In the rows, zero is written as 128.
Named turns come first, each shown by rows before and after it. Which turns, in which order, take the first row of each pair that follows to the second? Write the first one first, as in the answered first pair.
k805 (before -> after):
[124 128 146 153 114 186 118 127 139 106 123] -> [100 140 124 118 104 179 128 126 156 133 110]
[148  77 161 159 130 144 144 127  97 129 136] -> [111 149 184  92 129 153 124 130 104 135 132]
[100 111 109  69 156 108 146 108 108 159 157] -> [145  73 128 133 169 114 144 115  88 133 170]
[158  94  84 161 153  85 126 117 168 148 120] -> [169 152 161 156 170 118  80 130 145 101 139]
k520 (before -> after):
[126 158 107 115 138 115 134 128 117 128 155] -> [134 155 109 125 141 114 133 133 116 119 158]
[128 147 133 107 112 165 122 151 129 142 111] -> [137 153 135 121 116 166 120 156 135 125 112]
[ 97 145 190  96 129 171  72 123  96 146 131] -> [100 161 187 102 134 169  68 129 102 131 132]
k177 (before -> after):
[142 168 133 149 146 153 126 139 138 109 117] -> [113 165 123 121 123 160 133 131 144 140  99]
[ 93 184  95  86 135 116 135 134 163 125 102] -> [ 94 127  85  85 130  88 153 115 153 161 110]
[127 128 118 150 129 128 114 142 156  76 135] -> [107 143 110 123 114 141 120 141 165  91 120]
[117 122 131  99 145 103 115 104  99 168 145] -> [140 123 138 124 157  96 115 109  93 145 158]
Pairs:
Each pair is two turns apart.
[143  88 138 166  96 158 127 111 151 116 122] -> [130 121 175 137  90 169 110 110 137 119 130]
k520, k805
[114 189 104 110 134 100 152 157 163  94 106] -> [129 178 100 133 139  95 153 159 163  83 106]
k520, k805
[144 126 155 139 131 133 121 136 118 113 137] -> [117 135 149 101 119 126 126 124 122 142 134]
k520, k805
[155 168 109 156 162 127 133 150 138  95 137] -> [104 148  84  96 120 133 149 130 151 163 111]
k177, k177
[111  88  91 122 116 110 153 113 136 174 135] -> [132  80 111 136 136  93 149 110 120 155 152]
k177, k520
[144 101 153 158 131 169 119 141 112 108 128] -> [116  86  97 126 111 143 152 124 134 153 106]
k805, k805
[140 121 160 144 109 148 105 123 124 142 115] -> [131 101 145 127 108 125 119 112 125 164 118]
k805, k177
[ 98 161 120  85 115 151 126 137 149 142 113] -> [154  75 147 158 132 139 129 124 112 129 144]
k177, k805
[166 143 109 129 151 105 137 142 134  86 119] -> [161 159 123 124 145 131 128 147 134  78 109]
k520, k177
[121 183 137 138 113 185 105 148 146  91 108] -> [ 93 178  98 100  98 167 126 137 162 131  93]
k520, k805
[126 141 145 158 122 172 104 127 120 116 123] -> [121 108 149 152 115 168 107 113 109 131 124]
k520, k520
[142 149 116 135 151 103 122 137 182  94 128] -> [112 130 103 102 127 103 133 122 188 137 114]
k177, k177
[123  98  93 154 103 146 150 125 133 133 105] -> [144 117 103 177 123 147 138 137 130  99 110]
k177, k177
[108  71 104 117 110 116 157  99 121 187 125] -> [161  68 138 188 133 138 136 115 104 124 139]
k520, k805
[131 180 115  94 156  97 124 142 156 117 129] -> [153 141  86 141 159  96 139 145 162 105 122]
k805, k177
[130 110 135 137 128 135 146 138 131 117  99] -> [115 125 131 119 128 133 149 137 138 127  95]
k805, k805
[111  85  96 125 108 128 145 121 127 165 110] -> [ 99 145  83 106 113 137 140 138 149 148 101]
k520, k520
[149  82  95 167 142  94 148 119 128 139 129] -> [114 184 167 103 132 153 102 132 124 118 123]
k805, k177
[141 133 139 137 154 102 126 131 119 106 153] -> [118 142 146 102 146 100 128 126 119 131 146]
k520, k805
[160 114 226 140 111 174 104 127  88 130 115] -> [ 95 191 149  59  95 155 125 135 146 158  81]
k805, k520
[107 199 137  84 130 140 118 133 153 116 124] -> [147  60 115 167 128 110 151 111 122 135 131]
k177, k805
[115 140 144  96 138 119 123 127 124 142 141] -> [128 101 130 121 143 107 134 120 117 145 143]
k177, k805
[158 123 101 165 156  95 140 137 140 100 141] -> [102 183 122  86 133 125 122 133 149 126 124]
k805, k177
[100  85 115  87 116  88 148 112 123 184 130] -> [137 143 181 105 162  86 108 130  98 118 169]
k177, k805
[132 118  89 137 121 128 133 145 137 112 120] -> [117 149 114 115 109 148 118 147 133 111 114]
k805, k177
[125 171 136 139 143 146 118 141 132 101 133] -> [142 113 147 168 143 138 126 129 113 112 147]
k520, k520
[125  97 180  98 132 115 111 120  86 137 160] -> [110  71 136  94 121  97 136 113 104 162 147]
k520, k805
[145 123 137 135 151  93 120 124 105 105 151] -> [107 144  92 105 130  98 136 130 141 126 122]
k177, k805
[117  79 145 115 117 124 158 116 117 163 134] -> [128  80 155 126 131 110 152 115 108 153 148]
k177, k520
[122  96 119 134 152  96 152 133 133 177 166] -> [135 114 127 140 170  89 150 141 131 153 176]
k520, k177
[142 149 141 114 145 114 127 131 112 124 144] -> [124 150 134  96 132 118 129 125 121 142 131]
k177, k177
[101 177 173  59 133 112 121 125 121 148 145] -> [170 102 187 164 152 117 115 130  94 108 160]
k805, k805
[123 130  67 124 105 142 151 115 142 134 110] -> [124 181 121 104 117 162 121 122 129 108 122]
k805, k805
[142 153 177 151 149 168  78 137  93 102 136] -> [118 154 178 124 125 188  78 133  94 124 123]
k520, k177
[140 152 156 134 134 111 131 124 116 134 140] -> [121 156 147 114 123 119 131 124 119 149 131]
k177, k177
[ 97 114  88 117 111 124 146 130 154 157 111] -> [147 134 169 157 147 130 108 140 117  97 153]
k177, k805
[175 103 186 142 149  95 135 132 110 140 158] -> [178 133 199 144 145 122 122 145 109 120 150]
k177, k520
[ 71 120 139  65  89 151 151 120 141 199 103] -> [174  74 157 212 133 167 136 145 115 102 127]
k805, k177
[168 149 150 172 184 108 122 136 101  49 159] -> [ 75 166  99  49 145  74 155 110 128 148 135]
k805, k177
[ 78 103  80  79  97 118 172  95 154 210 100] -> [110  81  62 109 130  68 185  95 148 193 122]
k520, k177
[ 96 138 121  75 120 112 138 121 132 168 131] -> [170 116 135 176 148 127 121 143 121  94 141]
k805, k177
[124  78 116 119 134 104 160 151 124 142 145] -> [103 119 106  87 127 107 157 156 140 144 139]
k520, k520
[127  97 117 116 113 151 128 108 120 150 116] -> [117 143 108 102 117 155 120 118 136 136 107]
k520, k520
[125 120 155  89  97 170  93 115  86 164 122] -> [167  93 164 129 126 146  96 115  68 144 148]
k177, k177
[152 157 146 131 138 122 112 136 148 107 164] -> [126 156 129  93 125 109 124 129 153 139 154]
k520, k805
[141  89 130 147 119 128 134 116 123 133 136] -> [136 144 141 142 120 158 117 133 136 103 126]
k177, k177
[117 159 176  92 176 132 118 131 112 120 135] -> [ 95 137  94  87 162 104 156 128 146 146 107]
k805, k520
[109 178 142  83 116 163 110 130 149 126 104] -> [169 118 155 170 133 169 107 136 125  92 119]
k805, k805
[118 118 137 123 106 140 174 146 100 136 117] -> [129 113 138 136 108 143 173 147  96 128 117]
k520, k805
[130 133 129 165 106 201 103 140 135 113  97] -> [102  90 102 129  87 166 131 116 137 174  91]
k805, k177
[163 110  89 173 130 126 137 124 146 116 116] -> [145 175 118 138 127 152 117 136 156  98 113]
k177, k805
[129 120 133 158 126 147  98 120 100 132 139] -> [105 161 124 129 123 148  95 124 117 134 134]
k805, k520
[127  69 115 129  92 136 157 118 131 160 106] -> [171 119 142 182 130 145 129 145 126  79 128]
k177, k177
[150 157 115 136 149 145 115 132 126 109 135] -> [153 130  86 148 144 132 129 128 136 122 128]
k805, k805
[126 183 154 112 139 161 120 137 124 104 141] -> [ 98 160  97  86 124 131 149 126 151 146 123]
k520, k805
[ 95 112 155 124  95 159 104 112 133 127 120] -> [ 88 107 146 111  92 146 108 106 133 139 125]
k177, k520
[124 148  96 120 144  86 140 133 139 136 139] -> [148 107 121 155 147  92 137 126 117 126 148]
k805, k520
[132  93 100 131 123 131 137 143 143 147 134] -> [129 139 144 126 124 163 112 151 135 121 136]
k805, k177
[129  87  96 142 109 136 143 128 140 151 110] -> [154 110 147 164 124 157 113 138 120 111 125]
k520, k805
[144 126 115 160 106 108 142 110 133 131 137] -> [138 161 119 155 102 125 134 120 142 115 125]
k177, k177
[153  80 155 181 130 167 109 141 115 118 130] -> [ 89 106 157  80 111 147 116 120 121 182 125]
k805, k177
[187  84  72 171 129 152 145 154 141 105 155] -> [141 149  72 129 102 197 132 166 165 109 123]
k177, k177
[123 180 122 115 155  98 120 143 141 102 145] -> [100 142 107  87 134  88 142 120 138 153 138]
k177, k177
[121 167  70 122 110 125 145 137 167 122  96] -> [126 149  63 134 104 127 149 136 168 127  94]
k520, k177
[152 117 129 165 140 135 121 146 124  92 136] -> [132  72 134 141 119 127 133 121 108 141 137]
k520, k520
[132 132 131 146 112 162 115 120 118 101 111] -> [125 119 131 141 102 164 114 118 117 113 111]
k520, k177
[144  98 141 177 142 140 129 132 117 116 127] -> [138 109 152 170 136 159 118 137 117 112 119]
k177, k520
[113 146 174  92 114 169 103 130 103 136 124] -> [102 123 157  83 102 160 113 119 109 160 119]
k520, k177
[142 118 146 132 132 113 121 115 126 108 144] -> [130 110 145 109 125 115 130 109 123 124 146]
k520, k520
[158 129 136 169 151 113 124 132 123 101 152] -> [152 153 150 159 146 134 111 141 123  95 145]
k520, k177
[119  89  95 132  95 126 151 118 139 161  99] -> [106 141  83 118  98 127 145 130 160 150  90]
k520, k520
[135 133 102 176 152  82 116 151 142  72 147] -> [128 162 118 169 141 113 101 160 145  58 135]
k520, k177
